Here are some numbered points:
[ 0.77  0.64 -0.38 -0.82 -0.12 -0.24  1.02  1.06  0.49 -0.02 -0.25 -1.29 -1.28  0.11  2.55] 0
[ 0.69  1.6   1.34 -0.29 -0.05  0.08  0.27  0.69  0.87  0.29  0.05  0.   -1.34 -0.4   1.24] 1
[ 1.34 -0.07 -1.31 -0.12  0.36  2.19 -1.45 -0.98  1.46  0.85 -0.83  2.52  0.64 -1.47 -1.78] 2
[-1.04 -0.67  0.49  0.64  0.06 -0.66  0.36 -0.1  -1.39 -0.42  0.54 -0.46  0.65  0.76 -0.49] 3
[ 1.4  -0.03 -1.68 -0.3   0.3   1.79 -1.25 -0.52  1.34  0.4  -0.97  1.95  0.51 -1.76 -1.24] 4
[-1.19  0.85  2.91  0.91 -0.16 -1.39  0.42  0.13 -0.65 -0.29  1.28 -0.14 -0.72  1.28 -0.28] 5
[-1.43  0.94  3.64  0.87 -0.24 -1.74  0.86  0.18 -0.81 -0.2   1.51 -0.5  -0.79  1.43 -0.04] 6
[-0.47 -0.82 -0.79 -0.17 -0.12 -0.67  0.55  0.   -0.93 -0.32  0.24 -1.11  0.43  0.48  0.13] 7
[-0.14 -0.58 -0.65 -0.1  -0.05 -0.64  0.56  0.24 -0.69 -0.51 -0.16 -0.95  0.21  0.37  0.59] 8
[ 1.6   0.11 -0.79  0.36  0.15  2.41 -1.87 -1.13  1.43  0.7  -0.71  3.22  0.66 -1.5  -1.87] 9
[ 0.13  0.51  1.03  0.36 -0.04  0.43 -0.27 -0.26  0.36  0.28  0.12  0.76 -0.31 -0.43 -0.54] 10
[-0.98 -0.11  0.48 -0.2  -0.31 -1.48  1.04  0.43 -0.97 -0.47  0.59 -1.75 -0.66  0.95  1.28] 11
[ 1.04  1.12 -0.13 -1.14 -0.03  0.76  0.22  0.69  1.    0.   -0.54  0.11 -1.33 -0.41  1.59] 12
[-1.49  0.19  2.33  0.89 -0.07 -1.68  0.68 -0.04 -1.03 -0.29  1.1  -1.04  0.02  1.23 -0.21] 13
New points follow, each followed by the number of its nearest point above, looking only along the 3 directions in which the numbered points spread most.
[ 0.32  0.46  0.44  0.27 -0.03  0.07 -0.21  0.14  0.47  0.08  0.03  0.16 -0.37 -0.01  0.03] 10
[-1.97 -0.31  1.23  0.1  -0.2  -2.83  1.82  0.9  -2.04 -0.87  1.44 -2.93 -0.06  1.77  1.51] 11
[-2.59 -0.55  1.59  0.13 -0.26 -3.9   2.78  0.97 -3.01 -1.05  1.41 -4.24 -0.77  2.73  2.7 ] 11
[-0.01  0.21  0.03  0.36  0.07  0.6  -0.83 -0.21  0.54 -0.04 -0.21  1.03  0.25 -0.31 -0.84] 10
[ 1.58 -0.88 -3.68 -1.14  0.26  1.71 -0.48 -0.16  0.9   0.08 -1.5   0.44  0.4  -1.41  0.28] 4
[ 0.51  0.92  0.09 -0.88 -0.44 -0.24  0.85  1.24  0.22 -0.01 -0.32 -1.33 -1.22 -0.21  2.18] 0
[-0.01 -0.23  0.19  0.41  0.35  0.6  -0.68 -0.24  0.39  0.32 -0.01  0.82  0.42 -0.36 -1.11] 10
[ 0.98 -0.77 -2.17 -0.28  0.15  1.38 -0.67 -0.14  0.97  0.27 -0.94  0.89  0.73 -0.79 -0.36] 4
[ 0.08 -0.06  0.42  0.61  0.01  0.53 -0.34 -0.43  0.12  0.32  0.04  1.    0.23 -0.21 -0.94] 10
[ 1.15  0.53 -0.65 -0.82  0.07  0.71 -0.17  0.32  1.14  0.4  -0.82  0.56 -0.59 -0.77  0.87] 12
[-1.01 -0.19  0.79 -0.06 -0.21 -1.67  1.36  0.57 -1.33 -0.43  0.73 -1.95 -0.2   1.13  1.1 ] 11
[ 0.88  0.85 -0.54 -1.04 -0.2  -0.21  0.81  1.42  0.67 -0.07 -0.48 -1.12 -1.17 -0.21  2.22] 0
[-0.21  0.47  1.37  0.29 -0.04 -0.47  0.33  0.25 -0.41  0.2   0.51 -0.3  -0.57  0.56  0.09] 10
[ 1.12  0.07 -1.29 -0.38  0.04  1.5  -0.31  0.23  1.06  0.11 -0.79  0.87 -0.03 -0.9  -0.1 ] 4
[ 0.96  0.77 -0.35 -0.7   0.05  0.47  0.26  0.34  1.22  0.35 -0.11  0.22 -1.08 -0.85  1.03] 12
[-0.23  0.12  0.43  0.03 -0.2   0.39  0.   -0.25  0.37  0.22  0.17  0.55  0.13 -0.44 -0.64] 10
[ 0.25  0.09 -0.08  0.06 -0.19  0.44 -0.34 -0.47  0.26  0.18  0.05  0.34 -0.04 -0.31 -0.52] 10
